In the rows, zero is written as 100.
The rows of Z fall into 5 groups, which share some directions, and each row is roughly a mix of its group's hidden directions.
Z:
117, 146, 126, 79, 111, 121, 94, 87, 124, 113
123, 120, 92, 136, 107, 123, 102, 99, 74, 60
52, 65, 80, 117, 113, 112, 88, 94, 114, 83
107, 135, 114, 102, 85, 129, 72, 111, 127, 68
107, 68, 79, 80, 82, 55, 110, 76, 108, 89
119, 83, 68, 78, 117, 72, 101, 94, 124, 136
92, 92, 65, 88, 131, 112, 65, 101, 68, 82
77, 129, 142, 112, 66, 94, 104, 96, 125, 98
80, 75, 83, 117, 114, 93, 135, 106, 110, 143
114, 67, 126, 90, 109, 141, 113, 123, 115, 81
80, 142, 110, 97, 99, 82, 120, 61, 110, 121
102, 133, 132, 90, 108, 117, 82, 100, 86, 55
97, 75, 73, 153, 102, 83, 92, 123, 104, 112
112, 107, 71, 78, 152, 96, 105, 95, 70, 99
49, 84, 106, 84, 121, 101, 92, 110, 131, 121
132, 131, 109, 121, 72, 95, 122, 85, 132, 91
72, 86, 78, 69, 129, 128, 110, 101, 100, 131
124, 68, 94, 108, 132, 104, 92, 108, 61, 128
87, 115, 100, 124, 135, 64, 121, 127, 94, 80
50, 85, 88, 93, 85, 102, 110, 67, 91, 72
121, 118, 46, 101, 117, 87, 80, 96, 93, 122
100, 107, 91, 119, 123, 118, 102, 118, 46, 123
128, 91, 93, 109, 155, 83, 80, 115, 86, 108
78, 89, 76, 88, 133, 92, 79, 102, 69, 64
130, 103, 118, 99, 53, 84, 117, 68, 89, 102
134, 124, 103, 70, 109, 92, 104, 62, 129, 110
118, 107, 53, 114, 82, 86, 128, 100, 90, 69
113, 118, 142, 116, 118, 64, 103, 119, 101, 125
132, 105, 96, 101, 40, 94, 91, 92, 89, 113
123, 69, 65, 83, 74, 82, 79, 92, 127, 100
104, 102, 144, 72, 71, 92, 100, 109, 137, 106
101, 120, 115, 134, 111, 115, 83, 127, 133, 70
132, 126, 124, 74, 93, 132, 72, 98, 100, 119
69, 83, 80, 81, 93, 148, 88, 80, 114, 97
68, 77, 105, 130, 107, 93, 106, 131, 128, 127
109, 89, 107, 120, 140, 101, 135, 119, 124, 73
78, 83, 73, 100, 91, 77, 113, 95, 110, 153
84, 122, 117, 85, 49, 92, 107, 81, 103, 71
109, 143, 89, 106, 64, 126, 83, 94, 126, 90
82, 137, 100, 105, 133, 95, 125, 91, 125, 69
142, 124, 114, 111, 100, 97, 129, 76, 92, 69
69, 75, 98, 111, 75, 98, 107, 108, 49, 102
138, 53, 97, 111, 92, 91, 114, 73, 112, 111
89, 88, 91, 132, 116, 94, 84, 138, 64, 122
93, 131, 106, 127, 85, 99, 62, 119, 131, 82
128, 85, 128, 120, 123, 76, 133, 78, 115, 106
75, 137, 85, 126, 84, 90, 83, 134, 81, 94
154, 128, 89, 116, 104, 75, 118, 107, 94, 104
102, 134, 64, 77, 119, 107, 112, 81, 123, 72
132, 111, 95, 100, 86, 74, 121, 72, 69, 69
55, 88, 91, 120, 103, 91, 124, 131, 109, 72
114, 141, 113, 118, 134, 117, 96, 126, 124, 105
92, 111, 100, 80, 154, 102, 108, 113, 62, 95
119, 104, 123, 144, 70, 101, 95, 118, 116, 71
98, 85, 166, 88, 84, 103, 91, 97, 98, 109
126, 126, 133, 82, 112, 90, 114, 89, 116, 60
101, 150, 112, 137, 105, 103, 103, 102, 132, 104
117, 84, 75, 134, 68, 125, 80, 110, 123, 110
127, 116, 67, 106, 107, 119, 89, 114, 126, 141
89, 116, 111, 105, 92, 81, 108, 78, 40, 91
90, 107, 94, 153, 87, 85, 102, 129, 128, 91
126, 107, 102, 63, 142, 74, 116, 79, 103, 99
82, 103, 97, 114, 140, 78, 83, 144, 104, 116
104, 82, 96, 146, 134, 115, 110, 128, 79, 103
79, 90, 86, 90, 123, 145, 75, 118, 124, 115
86, 90, 61, 136, 120, 116, 104, 113, 68, 112
100, 103, 137, 129, 87, 67, 83, 121, 126, 83
122, 103, 88, 56, 122, 84, 66, 91, 121, 91
114, 87, 89, 67, 152, 117, 96, 99, 119, 111
84, 123, 73, 69, 75, 142, 112, 94, 93, 108
96, 92, 107, 131, 101, 150, 87, 130, 82, 111
80, 80, 126, 142, 106, 66, 95, 107, 110, 77
51, 136, 113, 119, 85, 122, 101, 107, 89, 95
59, 115, 82, 100, 105, 152, 102, 97, 106, 88
63, 94, 124, 111, 101, 120, 136, 106, 122, 72
84, 130, 127, 87, 86, 136, 111, 105, 138, 101
121, 117, 87, 123, 115, 51, 104, 130, 89, 107
52, 124, 85, 93, 104, 94, 94, 75, 101, 135
82, 70, 98, 118, 52, 95, 99, 81, 131, 100
145, 94, 92, 105, 60, 94, 98, 94, 109, 64
77, 82, 94, 90, 54, 123, 93, 79, 119, 125
74, 110, 108, 81, 66, 136, 127, 89, 91, 124
110, 85, 42, 96, 108, 108, 89, 99, 120, 128
72, 76, 79, 134, 96, 120, 86, 85, 64, 91
54, 65, 116, 101, 75, 84, 118, 97, 96, 83
142, 131, 105, 113, 93, 72, 127, 78, 95, 108
75, 91, 82, 52, 83, 103, 131, 88, 119, 97
129, 138, 90, 129, 115, 104, 106, 72, 127, 114
89, 78, 82, 69, 75, 94, 69, 117, 134, 116
98, 99, 122, 91, 100, 81, 115, 71, 66, 55
129, 95, 86, 147, 105, 99, 134, 89, 77, 99
134, 61, 80, 111, 128, 86, 109, 110, 127, 105
85, 103, 94, 106, 109, 86, 130, 112, 159, 106
142, 111, 119, 83, 131, 105, 103, 128, 70, 98
131, 103, 65, 121, 81, 92, 108, 140, 114, 112
124, 100, 85, 96, 114, 152, 96, 125, 127, 105
99, 89, 92, 109, 55, 96, 137, 92, 97, 64
135, 95, 139, 111, 63, 100, 121, 117, 104, 108
122, 117, 102, 129, 106, 57, 108, 96, 139, 100
108, 90, 48, 121, 120, 128, 79, 115, 103, 98
84, 73, 151, 108, 109, 83, 128, 108, 84, 93
125, 70, 140, 123, 128, 101, 81, 101, 112, 115
100, 70, 113, 79, 139, 126, 80, 109, 74, 117
113, 143, 99, 101, 88, 144, 91, 94, 106, 70
128, 90, 152, 96, 75, 79, 83, 97, 99, 110
154, 96, 102, 73, 96, 84, 101, 115, 126, 83
111, 58, 120, 113, 129, 74, 131, 102, 87, 96
83, 133, 92, 101, 111, 156, 120, 99, 110, 102
137, 92, 131, 94, 85, 86, 113, 79, 122, 65
121, 94, 106, 89, 139, 92, 119, 120, 135, 70
88, 89, 71, 99, 131, 112, 89, 140, 67, 92
94, 115, 150, 108, 93, 105, 134, 79, 122, 110
112, 100, 73, 116, 83, 57, 104, 94, 141, 89
125, 131, 109, 86, 69, 127, 102, 86, 134, 115
136, 87, 129, 85, 88, 69, 77, 101, 108, 69
119, 80, 125, 136, 97, 77, 83, 122, 79, 126
136, 106, 82, 101, 102, 95, 54, 103, 104, 64
68, 123, 93, 97, 65, 129, 116, 79, 111, 75
109, 113, 147, 98, 108, 121, 98, 111, 99, 54
83, 48, 83, 109, 132, 106, 96, 112, 118, 86
127, 107, 63, 109, 82, 56, 95, 102, 76, 106
87, 108, 107, 111, 74, 130, 120, 66, 135, 81
140, 137, 102, 80, 77, 74, 99, 81, 105, 86
95, 103, 67, 148, 119, 105, 134, 113, 97, 105
54, 92, 77, 105, 87, 94, 85, 57, 108, 110
106, 99, 100, 109, 148, 79, 97, 98, 142, 79
115, 132, 84, 62, 111, 78, 102, 62, 113, 100
145, 80, 131, 93, 105, 99, 81, 98, 78, 128
125, 128, 104, 115, 147, 85, 120, 117, 94, 81
104, 108, 92, 105, 143, 81, 72, 120, 63, 86
91, 117, 94, 80, 123, 51, 90, 114, 106, 67
80, 114, 73, 86, 90, 119, 68, 140, 106, 77
116, 71, 80, 92, 45, 110, 95, 108, 92, 84
74, 65, 99, 106, 82, 103, 105, 120, 57, 124
97, 92, 141, 88, 113, 122, 82, 114, 55, 103
103, 92, 119, 98, 77, 117, 123, 59, 139, 86
92, 134, 110, 115, 67, 96, 59, 111, 121, 83
79, 105, 101, 121, 63, 101, 142, 90, 131, 109
98, 129, 132, 98, 61, 111, 92, 88, 137, 107
99, 99, 91, 79, 107, 142, 99, 91, 51, 82
90, 108, 122, 66, 134, 116, 107, 92, 58, 104
77, 115, 72, 120, 135, 81, 95, 128, 115, 123
125, 98, 92, 45, 107, 81, 100, 70, 110, 101
77, 125, 82, 98, 112, 75, 100, 129, 145, 93
110, 107, 142, 106, 134, 103, 118, 76, 75, 76
82, 107, 69, 116, 133, 89, 87, 139, 114, 121
98, 102, 131, 70, 60, 114, 95, 64, 106, 111
94, 78, 94, 45, 88, 72, 118, 94, 83, 98
131, 83, 107, 124, 67, 112, 95, 88, 140, 115
120, 97, 133, 128, 85, 91, 121, 67, 130, 112
80, 101, 92, 60, 127, 112, 117, 94, 127, 134
104, 149, 88, 106, 90, 93, 120, 101, 131, 68
83, 107, 118, 84, 104, 114, 71, 104, 54, 69
105, 117, 127, 114, 49, 80, 106, 87, 122, 88
108, 75, 137, 82, 138, 117, 85, 84, 123, 91
77, 86, 99, 127, 129, 69, 109, 98, 127, 66
68, 120, 86, 72, 124, 86, 93, 132, 77, 80
72, 95, 78, 124, 142, 101, 87, 131, 82, 98
87, 121, 147, 91, 124, 78, 129, 88, 89, 91
70, 97, 149, 105, 116, 104, 118, 113, 68, 96
112, 150, 120, 102, 112, 105, 120, 106, 99, 62
111, 107, 124, 80, 104, 98, 119, 43, 88, 113
Each list below has three rows that fit no group; the rest each fit one group, if only roughly. Name those rows in the order they come.
  Q_297: 90, 95, 96, 102, 48, 86, 83, 116, 139, 90
  Q_963: 59, 90, 84, 102, 129, 129, 102, 126, 110, 74
  Q_295: 96, 113, 63, 116, 107, 86, 126, 72, 119, 65
  Q_927: 89, 133, 133, 85, 119, 109, 120, 91, 128, 131
  Q_919: 119, 82, 83, 73, 139, 85, 141, 102, 97, 102
  Q_580: 110, 109, 100, 140, 117, 130, 89, 139, 120, 111
  Q_755: 97, 113, 130, 79, 67, 81, 102, 78, 114, 138
  Q_589: 75, 67, 101, 117, 63, 103, 107, 78, 64, 99
  Q_249: 96, 120, 121, 104, 131, 53, 97, 77, 77, 104
  Q_351: 123, 80, 75, 109, 117, 126, 60, 106, 81, 124
  Q_365: 79, 147, 101, 140, 103, 113, 119, 93, 81, 101
 => Q_927 Q_919 Q_351
  Q_273: 120, 136, 105, 139, 108, 82, 133, 91, 118, 98
  Q_571: 138, 88, 92, 89, 77, 74, 107, 108, 140, 122
  Q_100: 99, 100, 69, 122, 93, 61, 77, 106, 127, 71
  Q_227: 129, 74, 96, 64, 66, 91, 67, 95, 101, 105
  Q_420: 81, 137, 126, 99, 128, 114, 122, 127, 109, 78
  Q_43: 106, 93, 117, 104, 65, 94, 119, 89, 106, 45
  Q_933: 78, 132, 141, 80, 123, 117, 95, 123, 87, 98
  Q_491: 99, 112, 115, 77, 117, 105, 76, 53, 102, 134
  Q_108: 126, 58, 113, 80, 97, 79, 100, 90, 139, 97
  Q_344: 100, 135, 77, 109, 141, 110, 78, 103, 86, 129
  Q_379: 126, 88, 70, 113, 91, 122, 87, 132, 61, 98
  Q_213: 121, 127, 143, 100, 135, 111, 118, 84, 97, 113
 => Q_100 Q_43 Q_344
  Q_612: 106, 91, 43, 103, 84, 134, 110, 102, 112, 92
  Q_566: 105, 124, 71, 113, 68, 89, 77, 137, 101, 79
  Q_272: 82, 106, 117, 120, 95, 126, 82, 104, 45, 104
  Q_968: 126, 92, 72, 122, 86, 74, 122, 60, 113, 106
  Q_46: 85, 91, 131, 73, 86, 86, 126, 72, 75, 75
  Q_609: 88, 105, 107, 135, 79, 87, 56, 121, 84, 78
  Q_402: 132, 133, 101, 133, 126, 82, 75, 115, 107, 94
  Q_435: 123, 81, 129, 73, 97, 106, 75, 112, 100, 57
  Q_911: 105, 66, 113, 116, 104, 126, 90, 124, 88, 145
  Q_115: 100, 91, 64, 96, 121, 127, 91, 130, 102, 61
  Q_977: 101, 101, 99, 73, 145, 126, 65, 85, 85, 93
  Q_998: 114, 109, 129, 128, 95, 62, 100, 122, 87, 67
  Q_734: 90, 95, 80, 110, 117, 83, 117, 121, 80, 47
  Q_770: 76, 159, 104, 111, 84, 107, 119, 110, 113, 95
 => Q_566 Q_46 Q_998
  Q_764: 73, 99, 102, 81, 84, 104, 109, 46, 84, 78
  Q_362: 100, 92, 149, 99, 130, 109, 124, 87, 71, 110
  Q_801: 74, 79, 135, 79, 69, 102, 84, 73, 96, 119
  Q_832: 139, 58, 122, 118, 92, 89, 80, 105, 104, 80
  Q_96: 137, 126, 123, 108, 118, 135, 86, 76, 114, 98
  Q_793: 113, 103, 99, 77, 150, 131, 83, 105, 87, 78
  Q_762: 101, 103, 73, 114, 48, 95, 92, 78, 118, 75
  Q_35: 67, 77, 81, 115, 53, 85, 113, 114, 108, 97
  Q_428: 92, 124, 105, 104, 112, 143, 115, 80, 98, 142
  Q_48: 144, 63, 125, 94, 114, 96, 101, 80, 111, 121
  Q_42: 62, 87, 126, 97, 75, 105, 85, 84, 115, 138
  Q_389: 77, 86, 42, 93, 119, 112, 106, 94, 119, 99
  Q_581: 120, 95, 47, 94, 106, 122, 87, 117, 89, 73
  Q_234: 99, 74, 118, 90, 55, 108, 87, 128, 130, 92
  Q_465: 98, 89, 64, 61, 117, 115, 85, 109, 62, 97
 => Q_832 Q_428 Q_389
  Q_319: 126, 129, 129, 116, 122, 91, 87, 70, 71, 108
  Q_429: 81, 141, 90, 107, 115, 137, 91, 115, 106, 132
  Q_548: 120, 64, 63, 101, 80, 74, 88, 98, 78, 118
  Q_797: 87, 118, 82, 77, 79, 116, 89, 129, 61, 125
  Q_57: 106, 98, 52, 78, 102, 143, 86, 101, 113, 109
  Q_324: 131, 80, 116, 104, 53, 104, 96, 131, 109, 114
  Q_332: 94, 92, 64, 113, 114, 53, 117, 82, 79, 88
  Q_828: 86, 156, 104, 120, 90, 113, 111, 87, 72, 95
  Q_135: 76, 101, 112, 124, 104, 58, 95, 134, 108, 129
  Q_373: 62, 82, 61, 82, 118, 118, 117, 119, 109, 111
  Q_768: 72, 127, 125, 67, 121, 112, 95, 123, 126, 88
  Q_618: 151, 125, 83, 107, 112, 93, 107, 125, 124, 89
  Q_62: 120, 85, 95, 103, 87, 81, 144, 77, 68, 119
 => Q_319 Q_429 Q_618
  Q_226: 121, 79, 100, 153, 130, 84, 112, 90, 102, 100
  Q_551: 53, 102, 87, 117, 73, 75, 103, 122, 89, 77
  Q_161: 136, 71, 106, 121, 73, 79, 116, 89, 72, 86
  Q_274: 79, 72, 125, 72, 58, 96, 100, 105, 94, 125
  Q_889: 74, 112, 67, 108, 113, 114, 122, 73, 99, 60
  Q_486: 68, 122, 105, 107, 93, 127, 79, 147, 92, 93
  Q_232: 95, 136, 114, 95, 113, 128, 121, 94, 55, 112
  Q_924: 59, 75, 54, 94, 102, 99, 90, 109, 88, 79
  Q_400: 152, 103, 111, 126, 119, 107, 79, 102, 96, 128
  Q_872: 63, 112, 115, 133, 85, 90, 77, 124, 71, 92
  Q_372: 82, 116, 65, 112, 125, 134, 112, 118, 71, 87
  Q_348: 92, 54, 107, 70, 92, 66, 108, 76, 100, 110
 => Q_232 Q_372 Q_348
  Q_915: 115, 86, 79, 71, 124, 106, 107, 64, 89, 137
  Q_993: 105, 89, 74, 65, 122, 108, 119, 56, 113, 105
  Q_393: 101, 91, 105, 85, 114, 109, 104, 88, 69, 42
  Q_787: 98, 94, 78, 106, 141, 114, 105, 129, 107, 58
  Q_626: 113, 133, 90, 95, 141, 127, 99, 79, 74, 114
  Q_296: 113, 132, 80, 128, 150, 106, 109, 108, 100, 106
  Q_27: 104, 103, 117, 139, 79, 124, 99, 118, 68, 70
  Q_194: 85, 110, 76, 123, 77, 125, 94, 134, 73, 125
  Q_5: 136, 76, 122, 112, 125, 139, 101, 109, 94, 120
  Q_54: 108, 150, 60, 89, 118, 83, 93, 105, 101, 86
  Q_355: 109, 82, 48, 77, 87, 78, 82, 112, 118, 92
  Q_817: 54, 110, 94, 110, 106, 86, 138, 75, 98, 76
  Q_861: 156, 101, 104, 91, 97, 114, 105, 68, 119, 81
  Q_18: 117, 133, 86, 104, 153, 116, 113, 101, 111, 86
 => Q_915 Q_993 Q_861
  Q_663: 141, 80, 133, 96, 57, 103, 99, 105, 92, 100
  Q_942: 87, 131, 54, 115, 109, 129, 87, 101, 75, 106
  Q_479: 105, 119, 79, 119, 141, 117, 80, 122, 128, 115
  Q_99: 87, 51, 90, 143, 113, 101, 110, 94, 87, 111
  Q_846: 79, 65, 76, 93, 59, 126, 94, 111, 103, 81
  Q_629: 104, 128, 99, 86, 127, 120, 136, 94, 139, 113
  Q_967: 77, 51, 72, 116, 120, 113, 91, 99, 78, 108
  Q_306: 137, 128, 71, 73, 100, 132, 106, 98, 88, 86
  Q_710: 81, 113, 133, 82, 111, 88, 108, 108, 116, 50
  Q_353: 65, 58, 98, 91, 102, 83, 89, 75, 75, 121
  Q_962: 130, 87, 95, 109, 90, 74, 86, 152, 85, 95
 => Q_306 Q_710 Q_353
  Q_992: 138, 131, 117, 133, 106, 92, 114, 85, 116, 124
  Q_532: 80, 94, 109, 107, 122, 109, 92, 161, 89, 94
  Q_627: 111, 78, 68, 89, 100, 90, 59, 115, 135, 114
  Q_504: 69, 78, 95, 90, 97, 132, 130, 69, 114, 80
  Q_674: 71, 102, 115, 68, 73, 67, 128, 85, 85, 97
  Q_655: 98, 85, 72, 84, 118, 145, 77, 106, 96, 70
  Q_646: 91, 101, 67, 69, 73, 63, 93, 74, 101, 87
  Q_305: 70, 76, 91, 77, 114, 88, 87, 89, 149, 94
  Q_570: 107, 146, 102, 94, 129, 75, 97, 125, 76, 117
  Q_603: 70, 138, 114, 92, 104, 58, 117, 88, 108, 83
  Q_843: 79, 98, 104, 119, 109, 46, 106, 126, 79, 85
 => Q_992 Q_674 Q_570
  Q_903: 81, 105, 73, 131, 103, 113, 130, 130, 133, 99
  Q_440: 109, 136, 99, 126, 114, 148, 92, 95, 90, 120
  Q_299: 95, 98, 128, 116, 118, 112, 99, 68, 147, 119
  Q_921: 110, 127, 93, 97, 148, 136, 100, 98, 126, 101
  Q_518: 119, 140, 82, 81, 83, 97, 91, 105, 121, 59
  Q_543: 108, 67, 120, 126, 89, 49, 110, 102, 98, 100
  Q_287: 104, 119, 135, 63, 96, 88, 85, 64, 84, 116
  Q_779: 100, 76, 102, 86, 148, 106, 67, 104, 94, 130
  Q_964: 73, 113, 113, 128, 76, 83, 134, 95, 76, 75
  Q_805: 137, 157, 98, 93, 88, 104, 89, 91, 101, 87
 => Q_299 Q_779 Q_964
  Q_407: 74, 119, 142, 67, 109, 75, 110, 110, 110, 84
  Q_23: 117, 89, 84, 72, 104, 143, 83, 81, 71, 118
  Q_905: 88, 99, 142, 81, 76, 85, 97, 84, 67, 126
  Q_331: 88, 94, 131, 100, 122, 60, 69, 108, 85, 126
  Q_317: 97, 67, 105, 81, 96, 120, 54, 106, 76, 79
  Q_724: 89, 105, 134, 127, 96, 75, 138, 126, 110, 84
  Q_871: 81, 150, 93, 126, 95, 110, 128, 94, 107, 78
  Q_575: 127, 62, 95, 67, 116, 85, 80, 88, 114, 75
  Q_269: 131, 137, 83, 111, 131, 69, 107, 88, 89, 111
  Q_98: 116, 63, 101, 79, 65, 108, 99, 60, 98, 113
  Q_125: 114, 97, 86, 139, 80, 101, 83, 133, 119, 66
  Q_203: 122, 97, 120, 94, 102, 96, 134, 94, 58, 135
  Q_117: 95, 95, 122, 90, 58, 79, 56, 106, 117, 97
 => Q_905 Q_125 Q_203
  Q_174: 129, 126, 79, 129, 86, 100, 123, 91, 112, 62
  Q_11: 105, 76, 125, 106, 150, 100, 70, 121, 96, 103
  Q_95: 69, 99, 90, 102, 136, 70, 132, 102, 87, 73
  Q_439: 78, 89, 98, 71, 115, 135, 63, 75, 101, 115
  Q_286: 72, 68, 87, 70, 107, 129, 101, 115, 132, 88
  Q_771: 93, 125, 109, 49, 105, 117, 70, 90, 119, 92
  Q_995: 83, 136, 73, 73, 120, 116, 108, 72, 78, 112
  Q_782: 132, 83, 140, 86, 119, 80, 95, 83, 127, 86
  Q_236: 87, 86, 128, 54, 132, 101, 72, 99, 103, 95
  Q_816: 82, 152, 95, 127, 83, 96, 94, 107, 128, 88
  Q_934: 67, 112, 126, 74, 83, 80, 93, 71, 131, 104
  Q_4: 130, 135, 110, 123, 131, 99, 90, 129, 81, 87
  Q_989: 116, 141, 96, 110, 92, 142, 79, 89, 120, 118
  Q_986: 138, 80, 59, 118, 109, 100, 107, 83, 71, 99
  Q_240: 101, 79, 121, 135, 97, 90, 71, 135, 100, 71
 => Q_95 Q_286 Q_4
  Q_446: 100, 98, 120, 46, 126, 101, 125, 87, 106, 115
  Q_647: 120, 136, 125, 112, 124, 67, 120, 79, 97, 112
  Q_489: 123, 85, 96, 106, 134, 137, 111, 81, 69, 118
  Q_585: 95, 103, 90, 69, 139, 80, 107, 105, 144, 107
  Q_896: 105, 90, 60, 90, 115, 50, 83, 111, 89, 101
  Q_573: 102, 113, 99, 77, 118, 106, 135, 67, 58, 101
  Q_480: 120, 123, 111, 107, 39, 93, 109, 92, 106, 112
  Q_396: 64, 134, 85, 87, 130, 117, 124, 115, 85, 95
  Q_26: 112, 68, 106, 51, 105, 96, 66, 110, 105, 112
  Q_41: 105, 106, 103, 127, 150, 115, 130, 115, 86, 84
  Q_329: 91, 57, 66, 113, 83, 64, 109, 111, 110, 106
  Q_392: 103, 113, 94, 72, 98, 122, 48, 104, 109, 71
  Q_410: 101, 90, 115, 91, 127, 114, 63, 134, 78, 127
 => Q_896 Q_396 Q_329
